In the data rows, the value 50 means zero.
Here are some rows, each followed by its group. Rows of different groups can look alike.
[53. 42. 51. 65. 76. 64. 66. 47. 37. 44. 79. 26. 43. 40. 26. 37. 53. 28. 45. 36. 48. 57. 26. 57. 61. 52. 43. 30. 67. 35. 45. 29.] L
[63. 35. 40. 15. 32. 28. 48. 43. 42. 41. 49. 55. 26. 57. 59. 57. 31. 59. 46. 55. 51. 62. 51. 51. 24. 69. 59. 55. 59. 48. 25. 23.] X
[49. 39. 48. 23. 47. 40. 39. 28. 63. 61. 75. 35. 61. 60. 43. 54. 67. 55. 59. 50. 25. 63. 58. 34. 41. 69. 59. 56. 49. 63. 52. 51.] J
[76. 29. 62. 27. 39. 44. 48. 71. 28. 74. 58. 55. 26. 48. 68. 65. 40. 35. 81. 52. 74. 45. 52. 54. 63. 43. 38. 51. 47. 34. 46. 71.] I
[65. 42. 38. 65. 46. 42. 37. 46. 71. 54. 48. 70. 34. 47. 35. 59. 35. 49. 68. 58. 42. 47. 38. 59. 38. 56. 53. 45. 59. 26. 37. 34.] X
[64. 44. 59. 36. 74. 63. 59. 47. 38. 31. 50. 33. 58. 45. 93. 30. 36. 41. 42. 36. 41. 54. 29. 48. 62. 53. 45. 31. 63. 44. 62. 56.] L
[64. 47. 55. 62. 62. 66. 53. 62. 79. 67. 96. 62. 54. 35. 59. 54. 33. 35. 47. 48. 59. 40. 45. 55. 66. 41. 42. 49. 58. 48. 40. 52.] I
[73. 36. 40. 24. 59. 53. 45. 45. 63. 39. 36. 32. 41. 41. 47. 40. 38. 41. 51. 56. 42. 62. 39. 55. 58. 47. 55. 48. 45. 67. 48. 39.] J
[80. 35. 54. 32. 43. 41. 55. 52. 62. 71. 57. 58. 41. 49. 72. 74. 66. 23. 64. 69. 54. 48. 40. 58. 58. 34. 49. 49. 44. 56. 40. 56.] R
[43. 43. 24. 65. 61. 60. 73. 50. 47. 85. 22. 46. 45. 29. 75. 44. 48. 38. 67. 51. 56. 53. 28. 43. 42. 45. 48. 48. 50. 26. 54. 47.] O
[29. 99. 99. 77. 37. 90. 20. 99. 57. 62. 63. 70. 88. 47. 51. 39. 52. 75. 34.  0. 98.  0. 82. 66. 99. 34.  0. 40.  0. 15. 97. 63.] I
[36. 50. 54. 39. 50. 59. 51. 53. 58. 54. 30. 51. 44. 38. 63. 54. 76. 34. 77. 56. 63. 42. 47. 53. 56. 42. 35. 50. 47. 82. 53. 21.] I
[69. 50. 49. 31. 63. 47. 56. 38. 56. 36. 34. 54. 42. 48. 67. 42. 71. 56. 33. 36. 50. 57. 30. 45. 49. 63. 58. 35. 61. 63. 62. 53.] V
[46.  0. 33. 56.  0.  0.  1. 40. 96. 36. 71.  1. 32. 99. 45.  0. 69. 60. 47. 95. 11. 85. 99. 84. 17. 99. 99. 99. 28. 49.  0. 39.] J
[63. 56. 45. 39. 70. 49. 46. 57. 66. 51. 58. 60. 45. 40. 53. 58. 43. 52. 42. 53. 45. 56. 48. 51. 50. 40. 39. 45. 59. 50. 54. 43.] X
[69. 22. 44. 28. 29. 45. 57. 38.  2. 59. 41. 57. 71. 58.  0. 42. 36. 50. 74. 56. 39. 59. 68. 51. 29. 51. 57. 59. 63. 47. 34. 23.] R
[68. 39. 46. 49. 56. 60. 56. 40. 47. 72.  6. 67. 63. 43. 57. 69. 62. 34. 53. 73. 40. 62. 35. 53. 38. 35. 49. 55. 60. 79. 41. 65.] R
[69. 48. 46. 64. 45. 48. 53. 40. 33. 35. 56. 28. 52. 62. 90. 31. 63. 55. 47. 57. 45. 50. 50. 64. 47. 65. 57. 60. 50. 68. 39. 54.] J
[85. 41. 43. 52. 53. 52. 63. 50. 48. 70. 33. 63. 46. 38. 42. 65. 47. 30. 52. 60. 48. 55. 47. 53. 37. 29. 47. 50. 61. 37. 38. 57.] R
[74. 49. 39. 60. 57. 46. 42. 59. 20. 48. 35. 68. 37. 39.  8. 64.  0. 47. 41. 59. 49. 49. 53. 52. 52. 52. 47. 40. 65. 51. 51. 53.] X
[81. 35. 43. 54. 54. 50. 61. 42. 50. 63. 67. 55. 46. 41. 10. 57. 75. 29. 30. 45. 39. 55. 46. 57. 36. 29. 48. 44. 54. 28. 45. 62.] R
[48. 46. 53. 43. 54. 62. 48. 56. 41. 77. 82. 54. 53. 42. 57. 80. 52. 29. 57. 67. 38. 39. 53. 57. 60. 34. 53. 42. 52. 53. 39. 40.] R
[60. 33. 45. 89. 49. 53. 64. 46. 44. 59. 70. 55. 48. 41. 36. 65. 63. 30. 31. 76. 46. 51. 44. 52. 33. 34. 40. 48. 63. 54. 49. 35.] R
[36. 57. 32. 49. 64. 59. 65. 51. 66. 64. 28. 42. 69. 28. 68. 45. 52. 53. 57. 25. 50. 47. 30. 27. 49. 46. 53. 48. 51. 31. 58. 45.] O
[56. 52. 41. 49. 61. 62. 69. 42. 40. 51.  5. 50. 57. 36. 69. 59. 52. 49. 62. 47. 56. 51. 29. 50. 42. 49. 41. 34. 55. 28. 60. 69.] I
[75. 66. 68. 51. 60. 61. 41. 57. 38. 34. 28. 66. 44. 47. 27. 59. 47. 51. 70. 60. 28. 47. 51. 64. 55. 38. 38. 30. 52. 36. 61. 62.] I
[22. 70. 60. 48. 71. 72. 55. 62. 73. 51. 30. 55. 59. 49. 61. 72. 50. 47. 89. 40. 47. 38. 42. 45. 59. 34. 28. 35. 50. 57. 69. 47.] I
[50. 50. 35. 33. 61. 66. 84. 54. 69. 66. 32. 47. 62. 27. 28. 49. 25. 42. 55. 39. 61. 43. 31. 43. 44. 49. 40. 39. 55. 24. 53. 62.] O
[64. 38. 52. 64. 71. 51. 67. 45. 32. 42. 44. 26. 43. 44. 10. 36. 30. 30. 55. 39. 59. 47. 29. 43. 63. 48. 46. 28. 61. 56. 53. 49.] L
[33. 39. 44. 54. 59. 54. 51. 55. 33. 44. 44. 44. 49. 53. 56. 45. 83. 45. 52. 62. 40. 62. 50. 66. 33. 61. 54. 50. 51. 10. 42. 60.] J
[48. 55. 58. 33. 68. 61. 54. 57. 40. 39. 40. 30. 49. 43. 42. 46. 78. 27. 69. 37. 56. 54. 39. 46. 66. 44. 39. 21. 59. 57. 55. 68.] L
[38. 62. 49. 60. 46. 41. 45. 44. 65. 30. 45. 72. 30. 50. 34. 71. 67. 70. 68. 51. 40. 59. 44. 47. 37. 35. 49. 53. 61. 68. 52. 66.] N
[42. 41. 52. 12. 53. 48. 51. 55. 46. 78. 76. 53. 51. 48. 50. 62. 45. 41. 34. 64. 51. 51. 44. 50. 45. 26. 36. 48. 47. 23. 43. 44.] R
[44. 14. 57. 51. 28. 32. 40. 35. 54. 31. 49. 32. 57. 75. 52. 21. 35. 63. 37. 57. 34. 71. 66. 50. 43. 84. 73. 71. 49. 48. 32. 60.] J
[60. 52. 57. 39. 72. 55. 50. 63. 58. 71. 56. 58. 50. 33. 35. 48. 36. 39. 48. 51. 56. 43. 44. 52. 55. 35. 35. 55. 48. 27. 51. 29.] I
[40. 56. 62. 60. 58. 56. 51. 60. 10. 57. 57. 52. 25. 50. 44. 72. 62. 55. 39. 34. 68. 39. 44. 32. 76. 40. 39. 30. 58. 24. 67. 52.] X
[71. 63. 33. 47. 65. 51. 57. 56. 40. 74. 31. 38. 51. 33. 65. 43. 29. 52. 33. 39. 46. 55. 26. 30. 48. 52. 45. 45. 50. 50. 53. 51.] O
[22. 39. 35. 55. 48. 35. 44. 42. 44. 52. 80. 58. 42. 46. 50. 50. 51. 50. 41. 49. 44. 66. 53. 62. 38. 57. 54. 60. 59. 36. 34. 46.] X
[47. 49. 49. 73. 61. 56. 51. 51. 67. 52. 31. 53. 51. 36. 48. 60. 48. 33. 59. 47. 52. 54. 34. 59. 59. 39. 43. 30. 57. 55. 47. 47.] I
[30. 44. 52. 64.  5. 22. 32. 47. 34. 42. 35. 64. 31. 70. 69. 48. 30. 75. 61. 76. 29. 62. 78. 61. 30. 63. 69. 79. 47. 44. 30.  5.] N
[26. 40. 33. 46. 64. 62. 65. 57. 66. 63. 38. 46. 65. 37. 37. 40. 63. 44. 57. 36. 69. 47. 25. 33. 42. 46. 47. 35. 51. 52. 55. 55.] O
[53. 30. 42. 56. 65. 54. 56. 35. 54. 60. 63. 37. 39. 41. 41. 59. 74. 20. 41. 77. 43. 54. 51. 70. 45. 34. 46. 53. 57. 39. 43. 74.] R
[31. 19. 17. 51. 21. 12. 45. 67. 55. 53. 57. 22. 17. 51. 82.  3. 75. 39. 64. 68. 70. 66. 64. 86. 29. 82. 77. 90. 38. 73.  5. 55.] O
[49. 51. 49. 58. 22. 29. 20. 37. 51. 40. 99. 47. 42. 94. 25. 38. 64. 82. 45. 82. 17. 68. 88. 26. 31. 81. 81. 77. 33. 62. 39. 61.] N
[32. 51. 73. 99. 54. 71. 57. 72. 40. 39. 46. 54. 42. 45. 42. 39. 41. 57. 42. 23. 77. 36. 35. 48. 71. 49. 34. 24. 45. 44. 65. 58.] V
[37. 29. 39. 45. 38. 56. 76. 33. 65. 70. 44. 46. 56. 51. 32. 32. 76. 38. 51. 69. 66. 49. 64. 63. 54. 40. 53. 67. 45. 69. 40. 56.] R
[52. 45. 34. 48. 65. 46. 71. 55. 42. 74. 63. 43. 52. 43. 40. 43. 60. 46. 61. 42. 59. 64. 41. 51. 28. 54. 58. 48. 53. 65. 55. 52.] O
[58. 78. 64. 48. 56. 62. 39. 72. 30. 60. 75. 59. 53. 38. 47. 70. 27. 54. 39. 39. 48. 32. 44. 33. 64. 44. 23. 36. 47. 33. 71. 65.] X
[39. 54. 31. 62. 51. 49. 45. 51. 29. 42. 53. 59. 39. 34. 66. 53. 50. 50. 25. 62. 49. 56. 46. 50. 45. 50. 42. 49. 63. 69. 55. 40.] X
[31. 38. 38. 55. 43. 40. 60. 43. 45. 52. 16. 35. 61. 70. 63. 13. 66. 46.  6. 60. 58. 57. 65. 87. 52. 56. 72. 64. 36. 28. 53. 39.] J
[18. 29. 46. 40. 31. 51. 74. 34. 55. 56. 36. 43. 62. 67. 14. 27. 66. 42. 64. 69. 62. 52. 73. 62. 43. 37. 60. 76. 37. 61. 32. 39.] R
[41. 23. 33. 78. 12.  0. 15. 51. 84.  4. 32. 27. 26. 74. 52.  7.  6. 76. 80. 57. 32. 80. 83. 60. 34. 99. 87. 93. 53. 39.  4. 55.] V
[ 8. 53. 46. 50. 44. 37. 35. 45. 53. 39. 79. 78. 46. 43. 41. 69. 40. 64. 76. 61. 38. 57. 50. 50. 38. 44. 50. 53. 67. 39. 39. 34.] N
[64. 61. 46. 41. 35. 18. 47. 14. 47. 18. 41. 18. 89. 99. 66. 33. 41. 99. 40. 60. 18. 53. 88.  0. 44. 77. 84. 66. 20. 51. 66. 65.] N
[75. 27. 34. 64. 30. 30. 50. 41. 74. 46. 38. 41. 37. 63. 39. 41. 75. 44. 61. 81. 46. 63. 69. 68. 25. 57. 69. 90. 54. 77. 21. 13.] R
[60. 42. 39. 57. 52. 40. 47. 40. 26. 53. 89. 43. 48. 52. 54. 40. 48. 42. 19. 56. 47. 59. 46. 75. 46. 52. 58. 48. 49. 51. 43. 35.] J
[80. 39. 41. 18. 50. 45. 66. 42. 39. 66. 74. 53. 48. 40. 71. 74. 54. 29. 12. 68. 56. 60. 45. 62. 23. 38. 47. 41. 58. 73. 38. 26.] R
[50. 60. 69. 59. 61. 59. 54. 57. 27. 60. 87. 64. 65. 50. 48. 57. 45. 44. 75. 37. 53. 31. 37. 46. 68. 33. 39. 43. 37. 64. 65. 79.] I
[30. 50. 29. 55. 58. 64. 67. 50. 37. 69. 34. 40. 44. 28. 39. 51. 29. 43. 52. 39. 54. 56. 23. 41. 51. 32. 51. 48. 56. 58. 55. 31.] O
[35. 36. 50. 51. 81. 63. 71. 48. 42. 43. 64. 24. 50. 39. 52. 41. 50. 30. 34. 45. 40. 50. 25. 60. 62. 46. 47. 30. 58. 63. 54. 54.] L
[54. 99. 99. 62. 28. 99. 15. 99. 42. 68. 30. 71. 81. 50. 51. 51. 60. 69. 54.  0. 99.  0. 85. 63. 99. 34.  0. 36.  0. 49. 97. 46.] I
[47. 63. 60. 59. 59. 68. 44. 58. 60. 50. 59. 57. 57. 45. 29. 51. 71. 59. 33. 31. 63. 36. 50. 28. 73. 46. 45. 38. 43. 55. 61. 20.] X
[52. 33. 46. 47. 40. 28. 30. 44. 58. 48. 25. 59. 22. 56. 83. 47. 33. 57. 72. 63. 57. 60. 61. 58. 47. 69. 62. 74. 55. 36. 28. 24.] X
[43. 48. 56. 23. 64. 52. 69. 40. 36. 25. 31. 17. 61. 56. 74. 23. 56. 43. 37. 16. 35. 54. 42. 21. 56. 62. 58. 44. 58. 66. 48. 34.] L
[39. 68. 78. 61. 51. 64. 32. 71. 33. 62. 21. 65. 56. 41. 38. 72. 31. 51. 44. 29. 67. 35. 47. 39. 64. 36. 26. 23. 40. 29. 73. 60.] X
[39. 60. 36. 26. 44. 44. 38. 40. 59. 26. 59. 67. 41. 57. 60. 69. 53. 72. 54. 60. 29. 60. 56. 33. 47. 52. 58. 46. 66. 25. 53. 19.] N
[55. 54. 64. 57. 62. 60. 48. 53. 44. 54. 60. 48. 53. 31. 74. 58. 39. 48. 66. 32. 55. 41. 35. 43. 61. 45. 42. 36. 41. 53. 70. 71.] I
[50. 70. 65. 82. 56. 63. 33. 70. 26. 64. 37. 67. 45. 33. 23. 70. 48. 63. 19. 39. 56. 24. 47. 39. 75. 31. 32. 24. 44. 62. 66. 69.] X
[45. 78. 62. 46. 66. 70. 40. 63. 35. 31. 52. 55. 52. 47. 46. 45. 71. 65.  5.  9. 67. 34. 39. 39. 88. 49. 31. 36. 49. 26. 71. 42.] V
[31. 76. 56. 59. 53. 70. 38. 66. 45. 58. 37. 73. 52. 36. 69. 74. 85. 56. 68. 40. 50. 34. 48. 50. 59. 43. 25. 18. 58. 50. 66. 71.] X
[40. 18. 45. 52. 28. 27. 37. 33. 39. 34. 62. 28. 49. 94. 33. 26. 38. 58. 42. 62. 32. 60. 73. 60. 34. 90. 73. 87. 44. 58. 38. 30.] J
[59. 45. 46. 55. 44. 31. 49. 40. 60. 41. 26. 25. 58. 55. 47. 29. 60. 41. 35. 60. 40. 58. 51. 58. 44. 60. 48. 53. 50. 31. 47. 61.] J
[22. 37. 57. 38.  2.  7. 27. 33. 84. 16. 52. 60. 60. 89. 35. 40. 55. 94. 22. 56. 23. 66. 82. 39. 21. 92. 79. 91. 50. 24. 25. 49.] N
[84. 42. 43. 57. 53. 52. 51. 45. 52. 61. 43. 67. 60. 46. 55. 70. 64. 36. 71. 77. 35. 54. 51. 66. 35. 36. 53. 52. 58. 55. 39. 50.] R
[38. 60. 52. 52. 62. 53. 54. 55. 55. 51. 44. 58. 45. 45. 64. 62. 21. 44. 36. 52. 51. 53. 31. 43. 44. 40. 44. 37. 69. 63. 58. 58.] I
[25. 61. 44. 34. 39. 31. 50. 26. 61. 16. 60. 58. 72. 71. 46. 45. 49. 85. 30. 46. 47. 55. 73. 24. 42. 54. 70. 56. 42. 74. 51. 68.] N
[78. 53. 53. 37. 57. 48. 39. 62. 83. 45. 45. 61. 40. 49. 54. 61. 48. 41. 49. 49. 54. 48. 49. 49. 52. 43. 56. 55. 61. 42. 46. 38.] X
[55. 51. 69. 52. 74. 63. 52. 65. 86. 35. 31. 28. 48. 48. 36. 49. 47. 32. 61. 39. 55. 53. 28. 43. 66. 32. 30. 23. 59. 60. 67. 60.] L
[59. 56. 43. 42. 58. 53. 53. 66. 66. 70. 70. 58. 43. 39. 28. 45. 59. 42. 31. 53. 59. 49. 55. 60. 60. 38. 40. 40. 57. 36. 53. 66.] I
[50. 54. 41. 46. 64. 53. 69. 38. 84. 59. 93. 51. 58. 42. 57. 55. 34. 47. 32. 48. 41. 51. 35. 52. 39. 37. 50. 49. 59. 31. 58. 45.] I
[40. 46. 67. 44. 38. 37.  1. 90. 55. 64. 68. 28.  6. 46. 65. 55. 66. 32. 22. 63. 78. 65. 67. 66. 73. 53. 42. 57. 48. 48.  0. 66.] I
[61. 69. 48. 53. 43. 49. 53. 39. 32. 28. 47. 82. 36. 47. 43. 68. 33. 60. 61. 52. 39. 45. 62. 36. 32. 40. 55. 40. 61. 36. 60. 63.] N
[12. 52. 34. 55. 59. 64. 70. 53. 57. 69. 52. 47. 48. 31. 28. 61. 70. 34. 51. 37. 66. 50. 29. 42. 48. 39. 44. 38. 62. 67. 51. 67.] O
[59. 49. 33. 63. 64. 45. 43. 53. 60. 54. 37. 46. 40. 44. 16. 55. 32. 56. 75. 62. 47. 51. 46. 56. 34. 48. 61. 46. 56. 37. 46. 31.] X
[43. 75. 50. 63. 15. 16. 35. 11. 54. 18. 40. 29. 80. 99. 75. 38. 13. 99. 54. 66. 20. 51. 91.  0. 41. 71. 83. 65. 23. 53. 58. 64.] N
[51. 77. 40. 49. 38. 54. 94. 25. 72. 38. 46. 16. 99. 80. 34.  2. 65. 90. 44. 24. 71. 33. 66.  2. 45. 65. 64. 68. 11. 77. 83. 44.] O
[47. 80. 60. 43. 53. 66. 51. 64. 67. 54. 51. 52. 74. 69. 64. 47. 67. 73. 45. 28. 69. 23. 62. 36. 64. 43. 33. 37. 28. 92. 74. 35.] X
[44. 61. 44. 65. 46. 53. 39. 48. 48. 43. 60. 74. 36. 37. 40. 64. 51. 54. 29. 74. 51. 58. 46. 52. 32. 39. 56. 46. 67. 41. 49. 69.] N
[32. 34. 46. 59. 40. 46. 73. 37. 74. 38. 37. 39. 56. 72. 13. 13. 22. 56. 72. 54. 50. 53. 69. 63. 39. 61. 59. 72. 34. 75. 45. 62.] J
[53. 55. 55. 45. 55. 76. 78. 57. 50. 67. 24. 55. 64. 49. 69. 30. 46. 43. 17. 36. 87. 28. 62. 44. 66. 30. 40. 54. 26. 76. 51. 43.] I
Which 3 groups are nearest to each row below, nearest first, going by the average distance to the group's rows?
[69. 76. 40. 37. 59. 56. 50. 51. 51. 25. 44. 60. 49. 39. 49. 47. 67. 68. 71. 26. 34. 44. 26. 40. 56. 52. 48. 36. 60. 68. 77. 37.] ~ L X O
[54. 68. 54. 30. 52. 66. 41. 58. 47. 61. 75. 61. 59. 31. 31. 59. 57. 59. 48. 25. 58. 34. 50. 34. 60. 38. 46. 40. 46. 33. 51. 31.] ~ X I L
[46. 66. 51. 69. 55. 53. 56. 51. 50. 32. 63. 54. 38. 49. 73. 43. 67. 60. 28. 28. 48. 48. 33. 45. 51. 72. 44. 41. 64. 36. 66. 21.] ~ L X V
[56. 45. 41. 68. 51. 32. 55. 41. 42. 40. 53. 51. 38. 42. 43. 48. 52. 50. 55. 63. 34. 62. 54. 63. 38. 52. 68. 49. 62. 38. 51. 83.] ~ R J X
[59. 95. 99. 73. 29. 98. 26. 99. 39. 57. 63. 67. 90. 54. 57. 28. 68. 74. 52.  6. 99.  0. 71. 75. 99. 31.  2. 52.  0. 46. 99. 65.] ~ I X V
[22. 41. 37. 48. 47. 57. 64. 44. 74. 65. 50. 62. 57. 44. 53. 73. 83. 24. 56. 65. 40. 55. 48. 60. 40. 41. 44. 44. 59. 35. 44. 80.] ~ R O X
[50. 62. 41. 33. 47. 47. 39. 45. 95. 39. 49. 81. 27. 41. 18. 66. 71. 62. 62. 69. 42. 53. 46. 55. 43. 51. 41. 44. 64. 61. 53. 78.] ~ X R N
[49. 37. 46. 73. 54. 52. 62. 50. 62. 59. 50. 49. 43. 44. 40. 67. 54. 24. 57. 67. 61. 51. 48. 64. 50. 28. 40. 51. 49. 56. 40. 35.] ~ R X L
[37. 54. 48. 44. 41. 38. 18. 39. 25. 42. 66. 71. 28. 48. 19. 56. 72. 64. 31. 70. 39. 61. 52. 60. 43. 49. 55. 57. 55. 61. 46. 46.] ~ X R N
[76. 43. 52. 42. 59. 47. 45. 59. 43. 46. 64. 64. 33. 31. 42. 58. 26. 53. 62. 45. 68. 53. 46. 41. 54. 53. 55. 42. 57. 28. 55. 48.] ~ X L I
[43. 46. 39. 39. 44. 53. 61. 43. 62. 65. 56. 66. 52. 45. 66. 64. 40. 24. 39. 70. 46. 53. 46. 53. 51. 29. 45. 52. 57. 44. 45. 69.] ~ R X I
Which 4 groups are nearest to each row below, nearest first, going by the distance to the centre of the group?
[33. 49. 49. 20. 41. 42. 51. 44. 64. 30. 73. 81. 37. 55. 63. 61. 23. 65. 17. 49. 34. 60. 50. 51. 40. 48. 58. 57. 61. 18. 48. 37.] ~ N X V J
[53. 40. 44. 28. 49. 49. 51. 49. 42. 58. 71. 66. 35. 48. 49. 66. 52. 45. 55. 54. 56. 56. 31. 42. 58. 41. 47. 41. 63. 63. 52. 43.] ~ X R I O
[78. 52. 39. 77. 51. 47. 47. 36. 64. 38. 56. 73. 37. 48. 43. 57. 59. 50. 58. 63. 37. 55. 57. 52. 39. 48. 55. 55. 60. 89. 53. 47.] ~ R X N J
[86. 55. 37. 34. 29. 34. 32. 44. 28. 42. 40. 66. 35. 56. 45. 60. 56. 52. 76. 80. 34. 57. 62. 64. 37. 49. 59. 53. 49. 46. 42. 25.] ~ R X N J
[61. 47. 53. 45. 53. 45. 63. 53. 52. 58. 67. 48. 55. 31. 65. 62. 27. 35. 32. 49. 60. 50. 46. 57. 65. 33. 50. 33. 60. 55. 62. 48.] ~ I X L R
[39. 33. 39. 73. 46. 46. 58. 37. 36. 42. 93. 35. 51. 60. 56. 36. 34. 48. 48. 69. 44. 65. 56. 65. 50. 65. 55. 67. 43. 45. 38. 60.] ~ J R N V
[35. 64. 68. 49. 48. 65. 33. 63. 56. 72. 55. 52. 41. 39. 71. 66. 14. 50. 85. 41. 87. 33. 50. 28. 75. 39. 36. 29. 50. 42. 57. 38.] ~ I X O V
[50. 46. 48. 63. 62. 58. 47. 53. 24. 63. 48. 62. 50. 40. 42. 62. 61. 36. 31. 50. 54. 53. 37. 39. 55. 42. 42. 34. 59. 49. 54. 37.] ~ X I R L
[47. 66. 59. 60. 57. 68. 46. 47. 55. 60. 41. 63. 59. 45. 46. 55. 64. 43. 49. 37. 60. 34. 41. 41. 64. 37. 36. 38. 54. 77. 64. 55.] ~ I X O L
[58. 65. 42. 60. 35. 38. 47. 24. 31. 15. 43. 55. 65. 64. 26. 47. 54. 88. 81. 54. 43. 43. 73. 14. 39. 44. 54. 54. 39. 42. 55. 27.] ~ N X V J
Which 3 groups are nearest to each row below, nearest first, going by the distance to the group's nearest row?
[24. 84. 65. 39. 51. 59. 36. 62. 14. 59. 59. 67. 49. 27. 38. 64. 60. 55. 33. 41. 51. 40. 54. 46. 61. 41. 25. 30. 47. 57. 65. 65.] ~ X I V
Which 3 groups are nearest to each row below, nearest first, going by the distance to the centre of the group?
[36. 63. 40. 79. 67. 57. 76. 48. 56. 67. 48. 47. 58. 29. 81. 48. 73. 41. 26. 40. 57. 47. 17. 37. 45. 49. 47. 46. 59. 64. 64. 95.] ~ O I L
[43. 51. 47. 45. 63. 58. 55. 57. 58. 45. 62. 49. 54. 41. 38. 53. 32. 38. 31. 48. 52. 41. 31. 56. 50. 45. 45. 47. 58. 55. 61. 30.] ~ X I L
[61. 12. 34. 50. 20. 10. 41. 36. 45. 37. 38. 34. 47. 89. 49. 35. 28. 57. 66. 65. 23. 64. 73. 65. 28. 92. 79. 93. 43. 49. 20. 34.] ~ J N R
[67. 49. 53. 23. 51. 46. 56. 43. 70. 20. 63. 56. 31. 50. 47. 45. 30. 59. 38. 26. 45. 53. 44. 46. 41. 76. 58. 50. 66. 77. 61. 78.] ~ V X L
Which 4 groups are nearest to each row below, nearest first, going by the average distance to the group's rows?
[46. 71. 60. 45. 57. 51. 40. 44. 52. 20. 69. 71. 38. 44. 46. 61.  0. 56. 39. 55. 30. 54. 45. 56. 46. 46. 29. 38. 61. 37. 53. 62.] ~ X L I N
Which 4 groups are nearest to each row below, nearest first, going by the distance to the group's nearest row?
[32. 51. 57. 62. 57. 66. 56. 52. 40. 69. 66. 47. 58. 47. 57. 55. 54. 41. 18. 48. 57. 42. 40. 57. 60. 40. 41. 48. 43. 84. 48. 49.] ~ X L I R
[19. 79. 58. 33. 63. 64. 36. 58. 53. 52. 31. 74. 39. 39. 73. 82. 51. 53. 68. 39. 49. 41. 32. 41. 55. 45. 32. 24. 61. 55. 67. 26.] ~ I X O N
[64. 99. 99. 85. 37. 99. 19. 99. 44. 87. 65. 60. 85. 51. 81. 51. 64. 73. 60.  1. 99.  0. 76. 78. 99. 34.  0. 33.  0. 23. 83. 27.] ~ I X V R
